In the data rows, zero lies at 4.5, halfway between 4 and 5.
Some points:
[4 2 4 2 4 5 4 3 5 4 5 2 0 4 4 4 2 7 3 8 2 6 6 2 4 4 5 2 3 4 5 8]
[4 5 6 1 5 6 7 5 7 6 5 5 6 3 3 6 9 3 7 2 2 5 4 2 6 6 4 4 3 4 3 4]
[4 6 4 0 5 6 5 5 4 5 4 4 4 6 4 5 7 5 4 5 4 3 3 6 9 5 6 4 5 4 4 8]
[6 6 4 5 6 3 5 7 3 5 4 5 6 5 3 5 3 7 5 3 4 2 2 2 6 6 4 5 2 5 6 3]
[4 3 3 0 4 5 7 4 4 5 8 6 5 5 6 5 4 4 5 6 3 4 2 9 4 5 4 2 5 5 2 3]
[6 5 4 6 4 5 2 5 4 3 6 3 7 2 3 4 7 5 1 1 6 5 6 4 5 6 4 5 2 5 9 3]
[4 7 4 4 6 5 4 3 5 6 7 5 5 6 6 6 3 4 4 2 5 4 5 2 4 5 6 5 5 4 4 4]
[1 4 3 8 5 5 2 5 8 4 7 8 4 3 3 3 8 3 5 9 5 3 5 4 5 7 3 6 7 5 2 3]
[3 3 5 3 6 6 7 2 2 4 3 6 4 4 3 3 4 5 6 0 6 3 5 7 5 6 4 6 5 6 6 5]
[5 4 4 2 5 5 5 5 4 5 6 4 5 2 5 3 3 3 3 4 6 3 4 3 1 3 3 6 6 3 3 3]
[5 1 4 6 3 6 5 5 4 6 4 5 7 3 6 4 9 4 8 6 3 5 6 3 6 7 8 2 9 4 1 4]
[4 6 4 5 6 4 3 5 6 6 7 7 4 8 6 4 0 4 3 5 4 4 4 0 5 5 6 7 5 4 4 1]
[5 3 6 6 5 3 7 4 4 4 2 2 2 9 2 3 6 6 4 7 7 7 4 6 6 6 3 3 4 6 5 6]
[6 1 4 6 4 1 3 4 5 6 0 3 0 7 3 0 5 7 4 4 6 7 8 8 7 6 5 1 6 3 6 4]
[3 3 2 9 4 5 5 8 5 5 3 4 4 9 4 1 7 5 3 5 5 9 6 2 3 4 3 3 6 6 6 8]
[7 7 4 4 5 6 6 2 3 5 3 7 3 5 5 6 6 3 5 3 5 4 5 4 5 2 4 7 5 5 6 7]
[5 2 4 5 2 4 7 5 3 4 4 4 6 5 7 7 8 6 5 7 5 5 7 7 8 5 3 3 7 6 7 5]
[5 4 3 2 4 5 4 2 3 6 6 0 2 7 4 7 5 7 4 9 6 7 5 5 7 4 6 3 4 3 5 8]
[6 4 5 5 3 6 4 2 7 8 3 3 5 6 5 4 1 6 5 5 6 3 4 4 3 3 4 7 1 7 2 3]
[4 6 4 4 4 7 4 7 3 3 4 3 6 6 4 3 3 5 5 7 6 4 3 3 3 2 1 3 3 5 4 7]
[7 7 6 9 4 1 8 4 3 3 4 7 6 5 3 5 4 3 2 4 4 5 4 5 7 4 7 6 5 6 6 6]
[3 6 4 1 1 6 3 2 4 3 5 3 5 5 5 2 7 7 3 6 5 5 6 6 3 5 6 4 3 3 4 4]
[5 2 5 6 5 4 5 4 4 3 5 5 6 1 1 7 5 4 7 2 1 3 6 1 5 4 6 5 7 9 4 2]
[7 4 5 3 5 4 4 3 6 5 3 6 4 4 5 3 5 3 3 4 5 5 4 1 5 4 6 5 4 4 4 5]
[4 1 4 5 6 6 7 6 5 5 2 3 2 8 4 3 6 7 3 5 5 4 7 9 9 5 3 5 5 2 7 5]
[9 4 6 7 6 3 4 2 2 4 0 5 4 4 6 3 1 4 5 3 3 7 5 3 7 3 4 6 3 4 8 7]
[2 8 5 4 6 9 3 4 2 1 4 4 6 5 4 4 4 5 3 5 2 2 3 4 7 4 8 5 7 4 5 1]
[5 5 6 1 5 7 5 6 2 8 4 2 4 3 4 5 3 6 4 7 6 4 6 3 4 1 5 2 6 3 3 4]
[5 6 5 2 4 4 4 5 4 5 6 6 4 3 3 2 3 3 6 5 3 3 8 5 4 2 4 6 4 3 0 5]
[3 2 3 6 7 1 5 3 2 7 3 3 1 7 2 6 5 6 5 7 6 7 4 8 7 4 6 6 5 3 6 8]
[6 6 4 3 5 3 5 5 7 3 3 3 8 3 4 8 9 8 9 9 5 7 5 4 5 7 3 1 7 4 4 1]
[7 3 6 6 5 4 5 5 5 3 5 3 5 6 6 3 3 4 4 1 4 5 6 3 4 5 4 5 4 3 6 5]
[4 6 4 3 3 7 4 7 2 3 6 6 0 7 4 0 5 5 5 7 5 6 6 8 3 5 1 3 4 6 6 5]
[6 7 5 3 3 7 5 5 4 4 7 3 6 7 3 7 4 4 6 6 4 6 7 9 6 4 7 5 7 4 7 5]
[2 5 5 4 5 2 5 4 4 6 5 6 4 9 3 4 7 7 6 7 5 7 4 9 7 4 5 6 2 3 9 4]
[3 4 6 5 2 5 6 6 5 4 5 7 4 5 4 5 6 7 4 2 6 4 2 8 5 4 8 2 5 4 5 4]
[2 3 5 4 3 6 5 6 4 2 3 5 3 6 6 6 2 4 8 3 4 3 3 3 1 4 6 7 5 6 5 5]
[5 4 5 6 3 4 5 3 3 3 7 2 1 6 1 6 4 7 3 4 6 6 4 6 7 5 4 4 5 3 4 6]
[4 4 4 2 2 3 4 5 4 7 7 2 8 4 5 5 7 6 5 9 3 5 9 3 8 6 2 4 5 7 5 4]
[1 3 4 4 7 6 5 4 2 4 1 2 1 8 5 5 4 7 3 8 9 6 8 5 8 5 8 5 6 4 6 3]
[3 7 4 4 5 5 2 5 5 6 4 5 7 4 7 8 3 5 7 3 5 8 2 2 6 3 2 5 8 7 3 3]
[6 1 3 2 6 4 3 5 5 4 5 5 7 5 6 5 6 6 5 4 5 5 2 1 3 3 6 8 9 4 2 5]
[2 2 5 6 6 3 4 2 6 2 4 3 4 3 5 2 5 6 4 3 6 4 6 2 5 3 6 6 5 6 4 7]
[5 3 6 7 7 3 3 4 4 4 5 4 2 4 4 5 6 3 3 3 3 4 3 4 4 3 6 5 2 5 5 6]
[4 4 4 3 6 5 4 5 6 5 5 6 8 2 2 3 6 4 5 8 4 5 3 2 5 4 6 1 6 5 4 4]
[6 7 3 4 6 6 8 3 4 2 4 3 5 6 7 5 2 3 1 1 7 7 5 4 5 5 3 6 3 6 5 5]
[7 2 3 6 4 5 5 5 7 5 5 5 2 2 7 4 3 6 4 4 4 4 3 4 3 4 5 5 3 4 5 4]
[2 4 5 2 5 8 5 6 8 5 4 4 2 3 6 2 4 5 7 4 2 5 4 8 7 5 4 3 3 7 3 3]
[6 6 4 5 3 4 5 4 4 2 3 5 4 1 4 2 6 3 2 3 6 3 4 2 5 4 5 7 4 1 7 1]
[4 2 3 5 3 6 5 6 6 4 5 6 6 2 3 9 5 2 5 5 3 6 3 2 3 6 3 4 7 5 3 4]
[5 6 5 4 4 4 3 5 6 4 5 2 5 6 7 3 2 3 5 2 4 2 5 2 3 5 5 4 4 5 3 3]
[4 4 4 5 6 4 4 3 4 3 3 6 3 4 5 2 3 2 4 4 4 4 2 3 2 5 5 5 2 7 2 4]
[6 4 5 3 3 6 5 5 5 4 5 4 7 2 6 3 3 5 3 6 4 3 2 4 3 6 4 4 4 4 3 7]
[4 7 4 7 3 7 1 4 6 4 7 4 5 5 5 2 5 5 5 4 5 2 3 7 9 4 4 4 4 4 2 1]
[0 8 6 5 2 3 5 4 4 3 7 1 5 4 8 4 4 5 6 7 6 3 2 4 3 5 3 4 4 2 4 6]
[5 5 3 5 5 2 6 4 4 6 6 1 5 8 5 3 5 4 4 4 5 3 4 6 6 5 4 4 7 4 6 7]
[2 5 4 3 4 3 5 6 6 6 6 2 4 2 3 3 4 3 6 4 3 3 7 6 4 3 4 6 2 5 4 7]
[3 5 6 4 5 3 5 4 6 3 5 7 3 7 5 5 1 4 3 6 5 3 3 9 0 5 6 2 5 5 3 3]
[4 5 5 7 5 5 5 6 7 4 3 4 6 4 4 7 4 5 6 6 4 3 6 5 4 3 7 3 2 3 5 4]
[3 7 5 3 5 5 1 7 5 5 1 7 4 5 4 8 1 6 5 6 5 4 6 7 4 3 5 5 4 4 3 5]
[4 4 4 4 5 6 4 7 6 5 3 6 7 5 5 5 4 2 6 3 4 4 3 1 5 4 5 7 6 5 4 5]
[8 4 5 8 5 4 4 3 5 6 4 4 6 3 5 3 4 4 6 5 5 4 7 6 3 5 5 5 3 5 5 3]
[3 3 5 8 3 4 3 5 3 7 4 8 6 4 5 3 6 2 4 0 3 5 4 6 4 3 7 3 3 2 4 3]
[9 5 4 8 7 4 6 4 4 4 6 4 6 4 3 5 2 4 3 0 7 5 5 5 4 5 5 4 2 2 3 7]
[4 5 6 2 6 6 5 5 4 5 5 5 5 6 5 4 4 1 3 3 3 5 1 3 4 3 4 1 5 4 5 0]
[2 3 4 7 3 5 3 4 5 6 4 5 3 3 3 4 0 3 6 3 4 3 5 4 3 5 3 4 3 5 5 6]
[4 4 5 5 5 4 5 3 4 3 2 5 9 3 6 7 9 6 5 5 2 4 7 1 4 6 5 8 2 4 6 5]
[3 4 5 0 4 2 3 6 7 5 3 6 7 2 5 1 4 5 6 7 4 4 7 6 2 4 8 3 9 4 6 6]
[4 5 7 4 3 3 4 5 4 5 2 5 5 3 3 6 2 4 5 6 4 4 4 7 5 3 5 1 5 5 3 5]
[5 5 3 4 5 4 6 3 3 7 3 7 5 3 5 5 5 6 2 4 3 2 4 4 2 2 5 4 5 5 2 5]
[8 7 5 5 6 2 5 4 1 4 4 5 4 6 5 2 1 2 5 3 4 5 4 5 5 5 7 6 2 4 7 3]
[4 7 6 6 5 5 6 7 4 4 5 5 0 2 5 5 6 1 4 3 5 4 5 7 5 3 6 8 5 4 4 3]
[5 6 5 4 3 4 5 6 3 5 7 4 5 6 5 8 6 6 4 6 4 6 7 4 3 6 4 5 6 5 5 3]
[3 8 4 6 2 7 6 4 3 4 6 4 3 2 6 2 3 7 5 5 5 4 2 4 5 5 4 2 5 5 5 5]
[6 6 5 5 5 4 3 6 4 6 3 1 4 4 3 8 6 3 1 5 3 4 3 5 6 3 4 3 5 4 4 3]
[4 5 6 5 6 5 6 4 5 6 3 6 3 3 3 7 7 4 3 6 4 4 4 2 3 6 5 4 6 6 7 2]
[4 6 3 3 4 4 3 6 4 2 4 6 5 6 3 5 5 5 2 5 4 3 7 1 1 4 3 1 5 4 4 8]
[5 5 2 5 4 9 2 4 6 4 6 7 4 0 3 6 5 5 8 6 3 5 8 3 5 6 3 1 4 6 1 2]
[6 5 4 4 5 3 4 4 2 6 5 6 5 4 6 5 4 5 5 2 4 9 6 6 4 8 2 9 2 5 6 3]
[3 4 5 2 5 4 3 5 6 5 7 5 9 0 6 6 6 1 7 8 3 4 6 5 8 3 0 2 7 3 3 2]
[2 2 4 7 6 2 3 3 3 2 4 6 7 3 3 5 7 5 4 2 5 5 5 5 3 3 3 6 3 6 7 1]
[9 3 5 4 4 9 5 5 7 5 9 7 7 3 3 5 4 5 7 9 5 4 3 2 3 7 3 5 6 3 5 5]
[4 6 5 3 3 7 5 4 8 1 3 6 5 6 6 5 3 3 4 7 5 6 5 5 5 4 3 1 1 5 4 4]
[6 7 5 8 5 3 4 2 4 7 5 3 4 3 5 5 4 5 7 0 4 6 5 5 0 6 1 5 7 4 6 5]
[6 5 8 3 4 4 4 5 7 6 7 5 2 7 5 4 3 5 2 3 8 1 4 3 7 6 4 8 6 3 6 5]
[4 7 4 4 4 1 6 5 6 2 5 4 3 4 6 5 4 3 5 0 3 3 5 2 3 3 6 4 4 2 2 3]
[5 4 8 7 3 7 4 5 2 7 4 5 4 4 5 4 5 4 5 1 6 4 4 2 3 5 5 7 8 6 4 3]
[5 6 4 6 5 3 3 7 3 6 4 4 4 7 7 5 7 7 4 7 3 6 4 8 7 7 4 3 6 5 5 8]
[5 3 6 7 3 4 4 3 4 5 3 4 5 4 6 5 2 4 5 2 7 4 3 5 6 5 4 4 5 2 4 3]
[4 3 4 2 4 3 4 3 2 2 3 2 5 5 2 5 4 5 1 9 5 5 3 8 3 4 6 4 3 8 3 3]
There is one direction along which these points spread out most. Take the direction at right angles to it along which they spread out most. Go by this last direction. How far along it is each point below, from 0 to 99? The average is 50, and the first point in the table lies past the average. One standard deviation of the points above along it is 16.
[6 4 5 5 5 2 3 2 5 5 7 6 4 4 7 7 5 0 3 2 5 3 6 2 5 3 7 1 5 6 7 5] 38
[4 1 4 6 4 3 8 4 3 5 5 4 3 7 5 3 2 3 3 5 3 5 3 5 4 5 5 9 2 4 3 3] 28
[5 5 3 7 4 2 7 3 7 6 2 6 1 1 5 3 4 3 4 6 3 5 4 3 4 4 5 7 1 5 5 3] 33
[1 4 4 4 3 2 5 1 6 3 3 3 3 4 4 7 6 5 4 6 4 6 2 7 4 4 3 3 6 4 6 6] 60
[3 4 5 5 4 3 4 6 4 6 3 3 7 4 5 3 2 4 2 5 4 1 8 6 5 5 4 7 4 4 2 4] 45
[6 5 6 5 6 2 4 7 3 4 6 5 8 4 6 2 5 5 5 1 6 5 2 5 4 3 5 7 5 3 5 2] 32
[5 5 3 5 5 6 3 6 4 6 5 4 5 3 6 5 5 3 6 5 4 2 2 3 1 4 6 6 3 3 6 3] 45
[5 7 5 5 6 5 4 2 6 4 4 4 4 4 7 6 6 5 3 1 3 3 6 8 2 5 5 5 1 7 3 7] 35
[5 5 5 5 5 5 3 3 5 3 4 6 5 7 4 3 5 5 5 2 2 4 4 6 3 4 4 7 5 1 4 4] 37
[3 4 3 2 4 7 5 5 6 6 7 3 2 9 2 6 3 8 6 7 9 9 3 4 4 4 4 0 0 3 6 6] 64
[6 3 3 5 8 4 3 4 3 3 2 5 6 5 6 5 7 0 3 1 5 6 5 4 4 7 4 6 0 4 4 6] 27
[6 5 4 3 3 5 2 4 5 5 4 4 4 6 4 5 6 6 6 6 6 6 2 5 4 3 5 5 2 8 3 7] 56
[4 5 5 2 7 3 5 6 4 5 5 5 5 5 5 2 7 4 5 2 6 2 0 3 5 5 2 4 2 6 1 6] 45
[5 3 5 3 5 5 3 7 5 7 6 3 5 2 3 5 4 3 6 6 6 5 2 3 0 7 5 8 5 5 7 6] 50
[5 5 4 1 4 7 5 4 5 4 4 7 5 5 6 4 4 3 4 4 2 3 8 6 4 6 3 5 6 5 5 9] 55
